In the rows, zero is written as 128.
Each row of R is roughly a mix of the hidden directions of one of 3 groups; one row fits no group.
R:
[[152 149 107 131 141 112 161 148 139 139 103  85]
 [164 103 125 128 131 124 186 119 124 110 127 146]
 [161  92 118 169 100 133 135 124 108 128 103 129]
 [155 116 150 112  95 148 119 149 172 132 150 123]
 [103 115  92 136 173 117 144 130 114 114 142  97]
 [161 121 145 155 146 122 152 124 101 168 125 153]
 [122 127 154 141 124  92 135 171 117 139  86 134]
 [ 95 163 131 109 138 103 128 142 131 107 168 150]
 [160 118 126 115  79 158 147 109 112 148 140 126]
 [117 161 144 163  93 140 139  99 129 104 106 122]
 [140 174 138 107 157 119 131 129 162 146 141 154]
 [130 129 102 130  87 120 133 133 110 170 167 121]
 [134 107 109 130 123 107 112 116 148 167 106  84]
 [165 117 141 157 166 141 113 151 120  98 146 129]
 [149  88 159 131  97 119 130 114 113 144 125 164]
 [107  96 114 101 156 118 135 148 126 157 136 166]
 [160 160 122 123 138 111 102 120 135 147 103  85]
 [124 149 136 138 135 112 175 142 105 115 156 165]
 [115 140 152 127 135 183  97 150 113 117 112 128]
 [118 128  94 140 121 130  99 131 107  86 101 158]
 [114 133 133 134 127 116 112 131 165  76 139  92]
 [141 170 152 152 113 123  94 143 124 158 125 107]
 [135 170 159 142 103 121 117 133  95 128  94 119]
 [161 141 116 129 169 164 137 123 117 146  99 110]
 [120 135 122  85 107 120  97 100 102 123 160 138]
 [102 118 116 130  94 131 183 119 102 124 132 141]
 [122 125 160 158 151 151 100 139 104 124  91 142]
 [ 93 154 131 152 120 114 146 120 118 102 165  99]
 [126  92 102 143 160 140 161 122 112 163 133 136]
 [166 135 120  98 140 173 156 127 126 147 113 140]
 [110  95 108  85 107 142 112 105 139 104 113 138]
 [151  98  97 147 156 124  98 108 131 163 124 124]
 [103 169 120 129 114 124 133 132  83 118  97 108]
 [110 149 139 132 158 135 118 140 122 134 191 130]
 [169 118 171 137 123 171 132 119 143 140 134 131]
 [ 85 166 107 123 130 132 131 132 130 100 148  94]
 [119  86 136 132 117 121 152 125 155 113 130 178]
 [123  85 122 123 123 169 138 119 135 129 125  81]
 [114 185 126 120 119 102  99 156 132 130 125 142]
 [120 152 117 128  99 160 160 107 119 109 150  95]
 [152 132 138 115 143 170 137 110 144  93 106  99]
 [145 113 137 129 160 183 156 121 116 122 111 119]
 [104 118  96 137 126  74 144 107 105 133 115 132]
 [105 125  87 128 119  80 117 148 107 112 116 125]
 [106 116 121 137  93 120 157 128 174 110 101 123]
 [ 94 131 105 124 121  85 133 139  86 147 142 134]
 [170 139 164 135 167 125  96 146 129 131 125 126]
 [163 132 124 137 100 125 104 110 128 144  78 112]
 [131  96 148 142 110 166 108 121  95 161 130 123]
 [107 161 158 158 117 133 110 118  86 116 112 139]
 [143 104 120 159 152 115 123 142 143 115 175 101]
 [160 121 140 130 154 108 145 145 114 173 159 136]
 [141 145 143 124 121  92 105  86  94 131 147 143]
 [128 104 139 173 102  88 115 125 125 144 127 154]
 [142 146 148  90 128 175 147 134 154 130 120 148]
 [115 114 117 127 133  80 141 155 106 140  86 129]
 [124 108 177 155 124 134 139 155 148 118 120 161]
 [121 145 143 135  98 135  81 139  95 159 138 136]
 [112 126  81 132 169 148 120 135 147 128  97 117]
 [108 119 128  90  89 135 153 127 116 134 161 153]
 [139 163 159 114 108 143  90 114 109 129 159 131]
 [143 107 117 121 164 126 129 136  98 181 138 118]
 [102 124 143 141 100 144 165 130 127  89  99 144]
 [121 182 145 150 127 120 109 151 117 148 128  98]
 [103 116 129 105 169 156 111 124  98  99 120 143]
 [108 151  92 148 161 157 140 119 114 130  95 120]
 [121 146  93 118 124 120  97 145 138  89 119 165]
 [110 136 126 117 176 146 165 133 147 100 123 146]
 [118 108 128 164 122 151 160 120  94 115 131 164]
 [129 104 130 118 115 119 105 178 112  88 138 112]
 [105 150 116 148 102 107 137 103 140 128 160 167]
 [106 160 146  90 145 113 136 131 117  99 164 127]
 [105 128  96 147  99 117 107 130 121 153  85 112]
 [164  92 172 124 159 126 126 120 115 134 114 137]
 [123 150 119 119 146 169  97 102 158 112 119 152]
 [144 128 148 165 114  89  93 110 131 154 141 126]
 [144 136 141  81 102  88 115 100 124 118 138 133]
 [126 130 135 187 102  89 113 124 135 124 127 132]
 [110 100 116 146 125 112  86 141 110  95 141 100]
 [ 90 138  82 113 137 130 153 120 153 114 152 133]
 [131 107 110 152 162 168 164 147 124 129 145 135]
 [135 110 126  72  95 156 110 125 143 115 124 122]
 [ 85 129 120 135 163 148 145 112 126  89 112 112]
 [162 105 130 175 128 124  90 113 121 135 110 118]
 [119 109 145 130 143 100 108 142 138 129 100 181]
 [ 94 133 106 129  65 128 124 119 133 115 134 139]
 [128  96 104 110 134 170 150 134 150 119 129  92]
 [159 150 111  98 164 138 130 128  94 125 114 101]
 [169 116 117 120 116 165 108 143 164 115 108 138]
 [101 141  92 161 140 105 130 105 124 109 156 149]
 [113  99 133 140 134 149 175 110 110 137 145  94]
 [141 124 103 112  95 118 110  86 167 133 131 113]
 [117  90 117 108 128 126 159 138 148 137 152 171]
 [ 97 150 113 117 121 143 156 132 150 103 116 172]
 [117 129 123 152 190 109 137 145 151 119 119 140]
 [153 144 120 119 163 129 133 157 156 149 154  94]
 [131 116 140 170 124  82 109 130  93 130 141 119]
 [ 75 128 100 116 131  93 124 127 121 123 147 101]
 [ 89 120 119 127 120 106 172 114 150  95 139 138]
 [160 141 103 107 154 139 147 161 123 142 119  91]
 [132 146 130 137 109 126  95 124 156  88 121  86]
 [ 85 123 127 155 111  84 127 135 129 120 162 133]
 [138  99 133 163 132 151 151  97 142  95 110 112]
 [117 115 171 113 107 117 109 111  82 130 115 145]
 [111 158 154 134 167 109 116 132  94 109 148 145]
 [ 98  85 129 127 117 109  90 121 105 140 108 142]
 [137 125 120 125 123  85 106 128  87 154  94 129]
 [102 129  86 133 149 138 130 101 103 121  87 131]
 [125 141 148 106 110  85  97 139 123 160 105 114]
 [145 108 123 109  77 139 134 138 133 145  85 125]
 [140 159 145 118 109  81 139 147 138 154 139 153]
 [111 170 129 130 127 102  92 146 106 147 108 149]
 [ 99 112 139 144 124 135 146  83 117 157 137  94]
 [115 101  94 131 107 159 111 116 118 103  91 123]
 [112  97 127 133 128 109 168 150 176 118 123 135]
 [ 93 146 116 108 154 110 142 127 153 111 167 111]
 [145 153 152 146 127 107  90 134 101 163 149 130]
 [143 106 135 175 126 133 150 117 114 142 158 163]
 [162 120 107 163 145 166 165 125 120 133 128 124]
 [124 145  92 142 138 138  99 110 134  99 107 169]
 [122 100 142 140 112 102 145 133 168 104 153 158]
 [180 117 145 153 124 119 127 131 171 113 131 115]
 [113 143 106 177 120 109 114 111 144 153 108 105]
 [129  78 113 118 152 129 164 120 134 108 136 158]
 [147 131 148 165 142 112  98 144 104  96 148 148]
 [125 133 113 160 117 153 138  72 146 106 127 124]
 [162 155 147 120 129 139 123 127 138 106 145  75]
 [160 138 132 166 177 123 140 132 117 118 148 146]
 [120 150 108 132 173 157 172 125 116 130 132 116]]
Here is one row of each group, with its name. Which group are the others in?
[151 112 125 111 101 123 117 134 103 183 136 146] -> (88)
[136 127 135 158 154 132 146  87 106 163 106 117] -> (120)
[150 136 162 114  85 109 150 134 144 110  99 130] -> (79)

[161  94 113 129 146 154 141 122 132 155  97 155] -> (88)
[129  97 104 124 124 113  96 140 128 134 100  80] -> (120)
[127 165 113  99 123 101 122 125 159 160 106 149] -> (120)
[177 139 151 159 126 134 145  99 146 116 107 122] -> (79)
[101 128 136 135 191 108 116 136 110 123 124 110] -> (88)
[126 127 135 173 167 143 112  97 111 109 148 133] -> (120)
[129 117 174 131 144 106 132 129 126 116 111 180] -> (88)
[128 165 162 129 132  88 111 138 122 131 156 156] -> (120)
[136 126  95 121 166 173 152 121 121 142 107 116] -> (88)
[ 85 153  95 107 142 139 145 143 152 105 138 135] -> (88)
[120 115 106  93 155  99 124 122 112 136 174 136] -> (79)
